Here are some points, one per row:
   0.7   1.3  -0.4   0.2  -1.6   1.7   1.0  -0.4  -0.9   0.1  -1.0   2.4  -0.3  -0.3   1.3   1.2   0.4   0.4  -0.7  -0.4   1.6  -0.1  -1.3   0.0
  -0.8   0.6   0.6  -1.5  -0.7  -1.3   1.0   0.3   1.5   1.6   1.5   0.7   0.7  -0.9   0.6  -0.5  -0.2   1.0  -1.4   0.0   1.1  -0.6   1.4   0.7
  -0.2  -0.2   0.2  -0.3   1.6  -1.3   0.1   0.5  -0.9   1.4   0.3  -0.8   0.1   0.5   0.2  -0.2   0.4   0.1   0.4   0.0  -0.4   0.0   1.6  -0.8
   2.0  -0.1   0.7   0.6  -0.9   1.7  -0.7  -0.7  -1.1   1.0  -0.1   0.0   2.8  -1.2   0.4  -0.5  -0.4   1.0   0.8   0.2   1.1   1.3   0.7  -0.8
  -1.4   0.5  -1.0   0.0  -2.1  -0.7  -1.0  -0.4  -0.5  -0.5  -0.2   0.8  -0.4   1.5   1.6  -0.8  -1.0  -0.4   1.4  -0.5   1.0  -0.5   1.2  -0.4
   0.6   0.2  -1.0   0.6  -1.3   0.2   0.8   0.4  -2.3   0.1   0.3   0.5   0.8   0.5  -1.7   0.1  -1.4  -2.4  -0.8   1.3  -1.2   0.0  -1.4   0.5
  -0.1   0.3  -0.7  -0.7  -0.8  -0.1  -1.5  -0.5  -0.7   1.4   0.7   1.7   0.7  -0.2   0.3   0.7   2.4   0.0   1.7   0.0   0.0  -0.2   0.3  -0.2
  -0.6   0.7   1.0  -0.1   0.7  -1.1   0.6  -1.1  -0.1   1.0  -1.5  -0.9   1.8   0.9  -1.6  -0.8   0.8  -2.3   1.3   0.5   0.3  -0.3  -1.5   0.2
  -1.0  -0.5   0.8   2.1  -0.1  -0.1  -0.8   1.1   0.1  -1.4   0.4  -0.6   0.2   1.3  -0.5  -1.1  -0.5  -0.3  -0.2  -0.5   0.0   3.0   0.5  -0.1
  -1.1  -1.4  -0.3  -0.2  -2.2  -1.3   0.9  -0.8  -0.7  -0.7   0.0  -0.6   0.8  -1.9   1.1   0.2   0.1   0.4  -0.8   0.8  -0.5  -0.1  -1.9  -2.3
   0.1   0.2  -1.5   0.1   0.8   0.2   0.0  -0.6   0.1  -0.3  -0.7  -0.9   0.7   1.5   1.0   0.6  -0.7  -0.9   0.3  -2.3   0.0   0.5   2.0  -0.8
   1.5  -1.2  -0.5   1.4   2.2  -0.2   0.0   0.8  -0.2   0.0   0.5   0.2   0.1   1.0  -0.1   0.9   0.0  -0.3  -1.3   1.8   0.6   0.2   1.5  -1.5
   0.3   0.6  -2.3   1.6  -0.2  -0.3  -1.3  -0.5   0.0  -0.5  -0.4   0.0   0.4   0.0  -1.2  -1.0   1.1  -0.4   0.3   0.8  -0.1  -1.3  -0.1   1.7
   0.6  -0.7   0.7  -0.8   0.4   0.7   1.4   0.6   1.3   0.4  -1.3   1.5  -0.1  -1.2   0.4  -0.2  -0.2  -2.5   0.4  -1.6   1.5  -1.1  -0.8  -0.4
  -0.4  -1.6  -2.5   0.7   1.2  -0.2  -0.7   2.3  -0.3   1.3  -0.3  -0.4   1.2   0.0   2.1   0.0  -0.3  -0.8  -0.3  -0.4  -0.1   0.1  -1.0  -0.5
   0.7  -0.3   0.1   0.9   0.6  -0.9  -1.3  -0.5   1.6  -0.4   0.5   0.2  -1.7   0.6  -0.1   1.0  -1.3  -0.1   0.8   0.0  -0.6  -2.0  -0.3  -1.6
   1.8  -0.9  -1.2  -0.6   0.3   0.6   1.6   0.5   1.2   0.3   1.1  -0.3   0.0   1.4   0.1  -0.5   1.3   0.3   0.0   0.9   0.9  -0.8  -1.7   1.2
   1.3   0.2  -1.3  -0.3   0.0  -1.4  -0.4   1.2   0.9   0.9  -0.1   0.3  -0.6   0.8  -0.4  -0.4  -1.4   0.0   0.0  -1.0  -0.4   2.1  -0.3  -0.7
   0.3   0.2  -0.6   1.2  -0.6  -0.6   1.0   0.2  -0.8  -0.1  -1.3  -0.5  -1.6  -0.1  -0.2   0.2  -0.4   0.1  -2.4   0.1   0.7  -2.1   0.6  -0.5
  -1.7  -0.6  -0.4  -2.0  -1.3  -0.1  -0.1  -0.4  -0.6  -1.8  -1.8  -0.3  -0.8  -0.2  -1.5   0.8   0.5  -1.2  -0.1   0.4   0.0   0.1   1.0  -0.7
  -0.1   0.8  -0.1  -0.9   1.1  -0.4   0.1  -1.4  -1.1  -0.2   1.7   1.0  -0.8  -0.5   0.5  -0.1   0.5   1.0   0.5  -1.0  -1.3   0.3  -0.7  -0.9
  -0.8  -0.4  -0.7   0.4   0.0   1.3  -1.2   1.0  -1.1  -0.2   1.7  -0.4  -0.6   0.1   2.3  -0.5   1.0  -0.6   0.8  -0.3   0.1  -0.4  -1.1   1.7
   0.6   0.1   2.8  -0.9  -0.3   0.4  -1.2   0.9   0.5   0.4  -0.2  -0.3  -0.5   0.0   1.3  -0.4   0.1   0.3   0.1   0.4   0.6  -0.5  -1.2  -0.3
   1.0  -0.6   0.9  -1.4   0.0   1.2  -0.4  -0.6   1.4  -0.8  -0.6  -0.9   1.4   0.6   1.8   0.2  -0.5  -1.6  -0.4   0.2  -0.5   0.3   2.3   0.2
  -0.6  -0.9  -0.7  -0.8  -0.9  -0.5  -0.7   0.9  -0.1   0.9   0.2  -0.3   1.6  -0.3  -2.2   0.5   0.6   0.3  -0.9  -0.4   0.5   1.6  -1.3   1.0
  -0.4   0.0   1.4  -0.9   0.2   0.5   0.7  -0.1  -0.3  -0.9  -0.8  -1.0  -0.1   1.8  -0.6  -0.3  -1.0   1.1   0.3  -0.7   0.0   0.7  -0.6   2.2
   1.0  -0.6  -1.1  -0.6  -1.3  -0.9  -1.0   0.5  -0.2  -1.9   0.1   0.3  -0.8  -1.2   0.2  -0.8  -0.3   1.2   1.0  -1.1  -0.5   1.0   0.6   1.3
  -1.7   0.4  -0.5   0.1   2.3   1.2  -0.4  -0.9   0.8  -0.3  -2.0   0.7   0.3  -0.5  -0.4  -2.2   0.6   2.4  -0.4   0.8   1.0  -0.4   0.0   0.3
  -1.1  -0.9   0.0   0.1  -0.7   1.3   0.7  -0.3   0.1   2.0   0.2   1.0  -1.2   1.1  -0.7   3.6  -0.3   1.4  -1.0  -0.1  -0.1   0.6   0.2  -0.4
  -0.6   0.0   0.1  -1.1   0.2   0.9   0.9  -0.4  -0.7  -1.6   0.8   1.3   0.9   0.1  -0.7  -0.1  -0.5   0.5   0.3   1.7   1.1  -0.2   1.4  -0.5
   1.5  -0.2  -1.3  -0.6  -0.3  -0.8   0.1  -1.4   0.8  -0.3   0.7  -1.1   1.5  -1.6  -0.6   0.2  -0.3   0.2   1.1   1.4   0.0  -0.9   1.2   1.6
  -1.2   1.2  -0.1   0.4  -0.7   0.5   0.3  -1.0   0.3   1.7   0.8  -0.7  -0.7  -0.3   0.0   0.7  -1.2  -0.7   0.5   0.7   0.1   0.8  -0.7   0.1
  -0.3  -0.7  -0.1  -1.2  -0.4   0.9   0.1   1.4   1.0  -0.6  -1.2   1.5   0.6  -2.0  -0.6  -1.4  -1.8  -0.4  -0.5   0.4  -2.7  -0.2   0.0  -1.3
   0.3  -1.3   1.2  -0.1  -1.1  -1.4  -2.6   0.2  -1.6   0.7  -1.1  -0.4   0.1  -0.3  -1.3  -1.8   0.6   0.4  -1.4  -1.1  -0.2  -2.0   1.0  -0.4
  -1.2  -0.7   1.2   1.7   1.0  -1.6   1.8   0.0   1.6  -0.2  -0.2   2.7   0.8   0.2   0.9   0.5  -0.3  -0.1  -0.5   0.1  -1.5   0.0   0.1   1.6
   0.1  -2.1   0.6  -0.9  -0.5   0.6   1.3  -1.2  -0.6   1.6  -1.4   0.8  -1.3   1.5  -1.0  -0.1   1.2   1.2  -0.6   0.0  -1.1   0.1   0.8   1.5
   0.2   1.0   0.6  -2.2   0.8   0.7  -0.3   1.6  -0.6  -1.3   0.1  -0.4   0.3   1.9  -1.2   1.7   0.0  -0.5  -0.2  -1.0   0.5  -0.8  -0.2  -0.3
  -0.3   0.0  -0.6   1.5   0.9   2.2  -0.3   0.4  -0.7  -0.2  -0.6  -0.7   1.0   1.8   0.2  -0.1  -1.5   2.3   1.1   1.1   0.2  -1.9  -0.1  -0.1
  -0.3  -0.3   0.0  -0.1  -0.3   0.7  -1.1  -0.4   1.3   0.4   0.8  -0.7   0.4   0.0   0.4   1.0  -1.3   0.7  -1.3  -0.1  -1.5  -0.3  -0.7   1.3
  -1.3   0.1   0.0   2.7  -0.1   0.0  -0.4  -0.7   1.1  -0.2  -0.2  -1.1  -0.4  -0.7  -1.7  -0.6   0.8  -0.3  -0.7  -0.9   1.2   0.2  -0.5  -0.6
  -0.7   1.1  -0.4  -2.1   1.5  -0.2  -2.2   0.3   1.7   1.3  -0.9  -0.4  -1.5  -0.3  -0.6   0.3   1.4  -0.5   0.3   1.5  -1.0   0.3  -0.3  -0.8
   0.5   0.5   1.4   1.1  -0.4  -1.9  -0.9   0.7  -0.5  -2.5  -0.8  -0.1   0.4  -0.3   1.6   2.7   0.6   0.1  -0.1   1.0  -1.1  -0.2   0.6   1.2
   2.1  -1.7  -0.2   0.9  -0.3   1.0   0.1  -2.0   0.0   0.0   0.1  -0.5  -2.9  -1.0  -0.5   0.2   0.5  -0.8   1.1  -0.4  -0.4  -0.6  -0.7   0.7
  -1.2   0.2  -0.1  -0.1  -0.2  -1.5   0.3   0.6   0.3   0.8   0.5  -0.7  -0.8  -1.5  -0.2   0.5  -1.7  -0.9   0.7   0.2   2.8  -1.6   0.5   1.3
  -0.4  -0.9   1.9   0.8  -0.1  -0.3  -0.3   0.1  -0.5   0.9   0.6   1.8  -1.4   0.4  -0.2  -0.2  -0.5  -1.0   2.3   2.5   0.7   2.1   0.8   0.7
   0.1  -0.7   0.4   0.0   1.2   0.3  -0.8  -2.8  -2.3  -0.3   1.7   0.1  -0.3  -0.3   0.4  -1.4  -0.8  -1.9  -2.8  -2.0  -1.1  -0.6   0.2  -0.2
  -0.9   1.8  -1.5   0.1   0.6   1.2   0.7   0.2   0.4  -1.1   0.0   0.0   0.5  -1.2  -0.1   0.8   2.5  -0.8  -0.9  -0.2   0.0   1.4   1.5  -0.1
There is one direction along which these points spread out most. Take the direction at right angles to it along which they spread out most. Go by this last direction. How many in every 100 of the points above lie lower along it than each point below? Round to a whole number. More than half of the points above lie lower than the first one.
   2.2   0.3  -0.4  -1.3   0.7  -1.1   0.6  -1.2  -0.8   0.2  -0.2  -1.2  -0.2   0.6   0.6  -0.9  -0.2   0.2  -0.2   0.6   0.2   1.4  -0.5  -0.9 38
  -2.3  -0.8   0.3   0.0  -1.5   0.3   1.3  -0.6   0.1  -0.2   1.1  -3.1  -0.3   0.6   1.8  -1.2   0.7   0.0  -0.2   0.4  -1.1   0.2  -0.8  -0.7 53
   0.3   0.8   1.5   0.3   1.1  -1.2   0.0   0.0  -0.8   0.3  -3.1  -1.3   0.1  -1.9   0.6   1.4   0.2   1.2  -0.1  -0.4   0.6   1.6  -1.5   0.8 55
   0.2   1.5   0.9   1.9  -0.2  -1.2   1.3  -0.8   0.6   1.3   0.3   1.2   1.2   1.0   0.8   0.3   1.1  -0.1   0.5  -0.4  -1.1  -1.1   0.1   0.5 55
  -0.5   1.1   0.3  -0.6  -0.3  -0.1   0.3   1.0   0.2  -1.2   0.2  -0.2   0.8   1.0  -1.4  -0.2  -0.2   0.2   0.8  -0.5  -1.2  -1.1  -2.2  -0.8 51
  -0.8  -0.1   0.1  -0.6   2.8   0.0  -0.5  -1.0  -0.7  -0.5   1.5   0.3   1.1  -2.1  -0.7   1.1  -2.0   0.2   0.1  -0.4   0.1  -0.2  -1.0   0.4 38
   0.9   1.7  -1.3  -0.5  -1.4  -1.4  -0.4  -0.9   1.8  -1.1  -0.2   0.5  -0.3   1.6  -0.1  -0.9  -1.0   1.6  -0.8  -0.4   0.8   1.0  -0.6  -0.9 34
  -0.9  -1.5  -0.4   0.5   1.5  -0.1   1.1  -0.4  -0.7  -0.5  -0.4   0.4  -1.0   0.0   0.0  -0.4  -0.5  -0.2   1.0  -1.4  -0.2   1.3  -0.1  -1.5 38
   0.8   1.4   0.7   1.5  -1.9   3.3  -0.3   0.8   1.2   1.0   0.0  -0.9   0.4  -1.0  -0.8  -0.5  -0.1  -0.3   0.6  -1.5  -0.8   0.1   1.2  -0.3 38
   1.4   0.3   1.1   0.6  -0.2  -0.7   0.9   1.1   1.0   0.1   2.3  -0.1   0.8  -0.2  -0.8   0.5   2.0   1.2  -0.1  -1.6   1.4  -0.3   0.7  -1.3 38
   0.7  -1.0   0.9   0.1   0.4   0.5  -0.4   0.2   1.1  -2.3   0.6  -0.1  -0.3   0.0   0.6  -0.2   1.9   0.6   0.8   1.4   0.9  -0.2  -0.5  -0.3 28
   0.7   2.6   1.0  -0.2   0.4   1.0  -0.3   1.4   0.0  -0.1   1.6   0.2  -2.3   0.3   1.2  -1.2   0.0  -0.6  -2.0   1.3   0.4   1.1   0.3   0.4 28
   0.6   1.2  -0.1  -0.4   0.3  -0.6   2.4   2.5  -1.6   1.0  -0.1  -0.6  -1.3  -1.5  -0.2  -0.3   0.3   1.0   1.9   0.1  -1.3  -0.8   1.8   0.6 55
